Each row has a name. After each piece below comes the name of the row it's from, unless a question asks for something else. Each question is about the rows just above it.

[ 57, 106,  67, 103]  Kati
[134, 140,  47, 142]  fip
[ 44, 182, 129,  97]  meza
[ 81, 189,  93, 101]  duk
[107,  57,  67, 103]  bemid
[156,  58,  22, 107]  dami
[ 69,  87, 126,  45]  Lirib
Which row holds these entries in another order? [101,  93, 189,  81]	duk
[ 57,  67, 103, 107] is which row reordered?	bemid
[ 47, 142, 134, 140] is which row reordered?	fip

[184, 124, 152, 153, 152, 109, 104, 181,  28,  83,  97, 103, 110,  81,  70,
  87, 118, 108, 133, 109] = zad
[ 69,  88, 142, 113, 139, 122,  75,  49, 120, 101, 132, 102,  92, 106, 112,
 105,  71,  35, 115,  47] = rozud
[152, 124,  83,  70,  97, 108, 152,  81, 104, 111, 109, 181,  87, 133,  28,
 153, 109, 184, 118, 103] = Poz
[153, 108,  81, 109, 118, 181,  69, 133, 152, 124, 111, 104,  97, 184, 103,
  83, 152, 109,  28,  87] = tesa
[ 28,  87, 153, 108,  81, 109, 118, 181,  69, 133, 152, 124, 111, 104,  97,
 184, 103,  83, 152, 109] is which row reordered?	tesa
[ 83,  97, 103, 110,  81,  70,  87, 118, 108, 133, 109, 184, 124, 152, 153,
 152, 109, 104, 181,  28] is which row reordered?	zad
[ 47, 115,  35,  71, 105, 112, 106,  92, 102, 132, 101, 120,  49,  75, 122,
 139, 113, 142,  88,  69] is which row reordered?	rozud
[118, 109, 153, 152, 111, 184, 133,  81,  69, 103, 104,  28,  97,  87,  83,
 152, 108, 109, 124, 181] is which row reordered?	tesa
Put [ 28,  70,  81,  83,  87,  97, 103, 104, 108, 109, 109, 111, 118, 124, 133,
 152, 152, 153, 181, 184] back in order: which row is it?	Poz
[ 35,  47,  49,  69,  71,  75,  88,  92, 101, 102, 105, 106, 112, 113, 115,
 120, 122, 132, 139, 142] is which row reordered?	rozud
Which row holds these entries in another order? [111, 152, 118, 104, 109,  28, 109,  87,  70,  97, 124, 152, 133,  83, 184,
 103, 181, 153,  81, 108]	Poz

[112, 100, 106,  51,  80]  Kozul
[ 89, 146, 114,  98,  86]  kasip
[107, 102,  98, 101, 101]  fovaz
[ 99, 101, 107, 102, 101]  bafa
[ 51,  80, 106, 111, 100]  zuba
[121,  71, 112,  75,  84]  kig
[ 89, 146, 114,  98, 101]  verok
[113,  75,  76, 107, 106]  monis
[156,  78,  74, 133, 132]  satu
[ 70, 143, 125,  98, 127]  Gidag
[106, 107,  76,  75, 113] is which row reordered?	monis
Put [ 51,  80, 106, 100, 111] back in order: which row is it?	zuba
Which row holds these entries in another order? [101, 101,  98, 102, 107]	fovaz

[ 43, 103,   0,  34, 107, 123, 109,  37,  86,  86, 148, 149,  89,  57,  90,
  85, 140, 116, 118,  99, 100,  55,  92, 166, 153, 109,  66,  54,  38,  72,
  97, 107, 159, 104,  88, 138, 109, 100,  76, 158,  99, 124,  63, 129, 110,
 111, 102, 117, 107,  73] : nepi
[ 59,  73, 123, 111, 114, 116,  96, 136, 107, 102,  77, 178, 140,  95, 128,
 143, 146, 102,  80,  99, 115, 142, 124, 138,  78,  95,  66, 159,  60,  41,
  51,  84, 117, 125,  81, 110,  73,  87,  77,  92,  84,  55,  81, 123,  80,
 136,  68, 117,  43,  99] : pek
[ 84, 116,  77, 111,  92,  60,  68, 136,  84, 107, 114,  59,  87, 117,  55,
  51, 110,  81, 138, 102, 136, 128, 123, 123, 125, 146, 115, 178, 124,  99,
  77,  78, 142,  73, 159,  95,  43,  66,  41,  96,  73,  79, 140, 117,  81,
  80,  95,  99, 102, 143] : kemo
[ 59,  73, 123, 111, 114, 116,  96, 136, 107, 102,  77, 178, 140,  95, 128,
 143, 146, 102,  80,  99, 115, 142, 124, 138,  78, 168,  60,  31,  47, 191,
 111,  97,  98,  88, 114,  94,  79, 109,  81,  73, 103, 131, 102, 144, 107,
  80,  81,  85, 127,  71] : beko
[140,  91,  94, 112, 117,  29, 102, 111,  48, 116, 113,  74,  13, 119,  65,
  75,  51,  65,  32, 119, 126,  54, 108, 147,  36, 124,  92,  39, 146,  82,
 119,  88,  82,  82, 123, 115,  98,  97, 113, 125,  62, 152, 114,  80,  55,
 116,  80, 114, 111, 109] : Gopat
Put [143, 102,  99,  95,  80,  81, 117, 140,  79,  73,  96,  41,  66,  43,  95,
 159,  73, 142,  78,  77,  99, 124, 178, 115, 146, 125, 123, 123, 128, 136,
 102, 138,  81, 110,  51,  55, 117,  87,  59, 114, 107,  84, 136,  68,  60,
  92, 111,  77, 116,  84] back in order: which row is it?	kemo
Which row holds these entries in another order? [ 99,  43, 117,  68, 136,  80, 123,  81,  55,  84,  92,  77,  87,  73, 110,
  81, 125, 117,  84,  51,  41,  60, 159,  66,  95,  78, 138, 124, 142, 115,
  99,  80, 102, 146, 143, 128,  95, 140, 178,  77, 102, 107, 136,  96, 116,
 114, 111, 123,  73,  59]	pek

